Each named move below is a turn or a mirror, shown by a few rows before and after it. Which moves, in which order, take the first row of each later pair to the second? The first pair is answered.
j870:
3.1  6.6  5.8  -16.4  8.3  -7.5  8.6  1.8  4.9 => 1.5  12.4  6.0  -14.5  7.1  -3.1  7.3  0.0  3.0
17.5  7.7  4.0  -3.8  2.6  -3.0  -6.7  -24.9  -6.9 => 16.7  1.4  -1.9  -7.0  0.3  -11.9  -5.2  -22.2  -1.6
-5.7  -13.0  -5.7  -11.0  -0.5  -3.6  -2.1  12.0  10.9 => -10.8  9.8  3.0  -2.3  3.6  21.0  -2.1  7.1  0.0
-11.4  1.8  -2.0  -22.8  -8.7  -11.8  5.5  20.3  21.2 => -15.0  24.5  6.4  -12.6  -2.8  17.3  3.9  17.1  8.4
j681:
-18.6  -18.2  -14.1  -31.5  -9.6  -10.9  0.0  20.2  22.7 => -30.7  10.0  -5.3  -22.0  -1.6  28.6  3.3  21.6  10.5
-19.3  -22.8  -1.9  3.0  4.5  5.1  1.3  18.1  -7.9 => -20.3  -21.5  -2.4  4.9  5.2  9.4  0.3  18.1  -9.2
8.5  6.8  14.4  4.1  -2.9  -1.4  -5.4  -17.9  -8.6 => 11.1  2.7  12.7  2.4  -2.6  -7.5  -6.9  -17.2  -4.7
24.7  18.4  19.7  4.7  17.0  5.3  -3.4  -40.1  -0.9 => 31.3  2.1  15.3  1.3  14.8  -15.6  -4.8  -41.7  8.3
j656:
-13.8  11.6  9.0  -39.6  11.4  -8.9  4.6  1.9  8.9 => -1.6  0.0  8.8  -36.3  8.1  -25.9  4.0  -4.5  11.3
3.1  2.5  -17.3  13.5  13.3  -16.9  -0.4  -9.5  -12.2 => -4.6  15.3  -12.8  12.1  16.4  1.5  2.2  -4.2  -13.4
5.2  10.5  -3.6  3.5  -0.2  -4.9  -9.6  -23.2  1.7 => -7.0  18.4  -6.7  -4.9  2.3  12.4  -5.2  -10.9  4.4
-16.9  -9.1  -18.4  -1.0  -3.0  7.3  4.2  11.8  9.6 => 0.6  -18.6  -11.8  6.9  -4.1  -19.1  -0.4  -8.0  4.8
Pairs:
Each pair is two moves apart.
-4.7  40.7  10.6  -38.2  11.7  9.9  3.7  8.8  0.0 => -8.0  36.0  5.3  -42.8  11.8  6.9  4.9  15.0  7.5
j870, j681
-10.8  12.2  -5.3  -6.1  8.6  20.6  1.2  11.9  0.0 => -5.9  17.7  1.4  1.2  9.9  23.4  -2.4  2.1  -6.8
j681, j870
-15.9  -13.3  -7.8  6.9  -9.0  7.4  2.8  10.7  10.2 => -14.0  -18.9  -7.1  5.6  -9.5  0.6  0.8  9.0  14.5
j870, j681
-17.9  -26.8  -10.8  12.0  -2.2  -5.9  -5.3  8.6  -7.6 => -15.4  0.7  5.4  21.2  3.7  13.8  -5.4  -8.8  -22.5
j656, j656
-10.0  -26.0  -22.5  7.8  -8.2  -9.6  3.7  -4.7  11.0 => -17.7  -24.5  -26.5  5.1  -8.1  -0.6  5.5  1.8  11.0
j681, j870
-9.3  11.8  -1.4  -31.5  1.2  14.3  0.8  13.6  3.7 => 23.5  1.3  9.9  -14.1  -2.8  -22.1  -7.1  -15.9  -6.6
j656, j656
12.2  -2.9  12.4  -16.7  9.7  -30.6  -2.3  -16.7  -6.8 => 14.5  5.5  19.8  -12.2  10.3  -23.3  -4.3  -21.9  -12.6
j870, j681
-12.2  -7.3  -6.6  -13.6  -0.7  14.7  2.1  13.8  9.8 => 19.3  0.8  10.1  5.9  1.4  -3.7  -6.2  -21.2  -6.0
j656, j656
-15.7  21.9  9.0  -25.1  12.8  18.7  7.4  6.1  9.3 => 9.6  -7.7  7.8  -22.4  4.9  -32.8  1.4  -11.1  13.5
j870, j656
-1.6  28.4  8.2  7.2  4.9  23.6  -0.9  -6.8  -12.0 => -12.3  23.9  2.4  -0.2  3.6  30.2  1.8  3.8  -8.2
j870, j681
1.2  -4.7  -15.6  45.3  5.9  4.3  -9.0  -17.0  -21.3 => -22.3  -18.4  -30.5  30.4  3.5  13.6  -3.2  13.4  -4.6
j656, j656
-23.7  -29.3  -19.1  21.0  5.1  -2.0  4.7  20.2  5.0 => -10.1  -34.3  -15.4  31.4  3.4  -13.7  2.1  5.1  0.8
j681, j656
11.8  -32.6  -4.1  45.7  -15.1  -16.0  -9.6  -19.8  -2.8 => 13.8  -22.5  2.8  52.2  -10.9  -6.2  -10.2  -24.5  -8.8
j870, j681
-13.1  30.6  6.5  -10.6  11.2  20.0  5.3  7.9  4.4 => -19.5  21.0  1.4  -16.8  9.3  16.1  7.8  17.6  10.6
j870, j681
